Questions about the matrix below. Indices start at 0.
1) Which number is the entry at row 2, column 2?
2) Which number is the entry at row 2, column 0?
3) Which number is the entry just left of 6.5?
4) Which number is the top-right entry?
5) Which number is the bottom-left entry?
6) Which number is the entry just right of the largest entry?
7) Which number is the entry in row 0 and column 2?
8) Which number is the entry at row 0, column 1?
[[  1.8  29.3  -6.8  -4.5  39.0  20.2 -15.0  14.6  -2.9  20.2   4.7  18.9]
 [-20.9  10.4  16.2 -25.3  23.6  37.1   7.3  33.8 -23.5  35.6 -15.3  35.1]
 [ -1.4 -24.0  33.2  -4.7 -27.7   2.5  51.1  10.3  -2.2   9.5  -0.1   8.3]
 [  9.2  17.1   0.1   3.4  19.4   6.7   0.4   4.2   4.9   9.4  11.0   7.6]
 [ 18.2  50.9 -28.3  11.6  59.2   9.1 -42.3  -0.6  11.6   9.0  21.0   7.2]
 [ 12.6   2.7   7.3   7.9   1.8  -2.2  18.2   1.1   9.9   3.9  13.1   2.6]
 [ -5.2 -16.9  29.2  -9.4 -16.8  10.2  42.6  15.9  -6.5  15.5  -3.7  14.5]
 [ 39.6  32.1 -24.1  32.8  27.8 -20.6 -17.5 -22.6  33.8 -14.0  37.9 -16.4]
 [  4.0  45.3 -18.8  -3.1  57.8  23.7 -34.8  13.9  -2.0  21.8   7.5  20.2]
 [  5.3 -31.7  35.6   2.0 -39.6  -7.4  61.1   3.5   4.9   2.0   5.0   0.7]
 [  1.1  17.9   1.3  -4.1  25.2  16.1  -1.3  14.0  -2.5  17.9   3.9  16.9]
 [  3.5 -25.6  31.8  -0.6 -31.1  -2.5  53.9   6.5   2.6   5.7   3.3   4.4]
 [ -8.9 -21.2  33.9 -12.3 -20.9  12.0  47.4  18.5  -9.6  17.3  -6.6  16.5]
 [-10.6 -10.3  26.7 -13.7  -6.2  17.3  33.0  21.0 -11.8  20.9  -7.0  20.3]]
1) 33.2
2) -1.4
3) 53.9
4) 18.9
5) -10.6
6) 3.5
7) -6.8
8) 29.3

X =
-5	-40	-9	-28	17	-38	12	43	29
-1	-15	-14	-42	-7	15	44	17	-42
39	-36	29	-20	-5	-16	3	-45	32
-12	24	-24	22	12	44	-45	-38	-47
3	-30	-15	-4	-42	45	-11	16	-11
-33	37	1	-9	32	28	20	-30	29
-26	-29	22	14	5	16	36	36	40
-17	7	11	-21	39	-46	-30	-23	-11
47	-7	-16	44	44	7	30	31	0
11	10	-7	30	32	44	38	-11	25
Read off the smallest entry in the last row.
Answer: -11
Read off the entry just right of the largest entry.
Answer: -7
Read off the last entry of the smallest entry's row.
Answer: -47
The bottom entry of the column that holds the smallest entry is 25
Read off the top-right entry.
Answer: 29
The smallest entry in the first column is -33
The fourth entry in reading order -> -28
Read off the entry in the bottom-left corner.
Answer: 11
Read off the 2nd largest entry.
Answer: 45
The largest entry in the first column -> 47
Read off the entry in the top-left corner.
Answer: -5
The 4th-last entry, reading row by row -> 44
Read off the entry just left of -36.
Answer: 39
Read off the 3rd entry on the main diagonal.
Answer: 29
Read off the 3rd entry on the diagonal from the top-right corner.
Answer: 3
Read off the entry directly above the smallest entry.
Answer: 32
The entry directly above 0 is -11
Read off the entry just left of the smallest entry.
Answer: -38
The largest entry in the first row: 43
Read off the 5th entry from the end, reading row by row.
Answer: 32
Read off the smallest entry in the first row.
Answer: -40
The entry just right of -26: -29
The largest entry in the last column -> 40
The first entry in the row that holds the smallest entry is -12
Read off the second entry on the diagonal from the top-right corner.
Answer: 17
Read off the second entry on the main diagonal.
Answer: -15
The last entry in the row that holds the largest entry is 0
Read off the entry directly above the largest entry.
Answer: -17
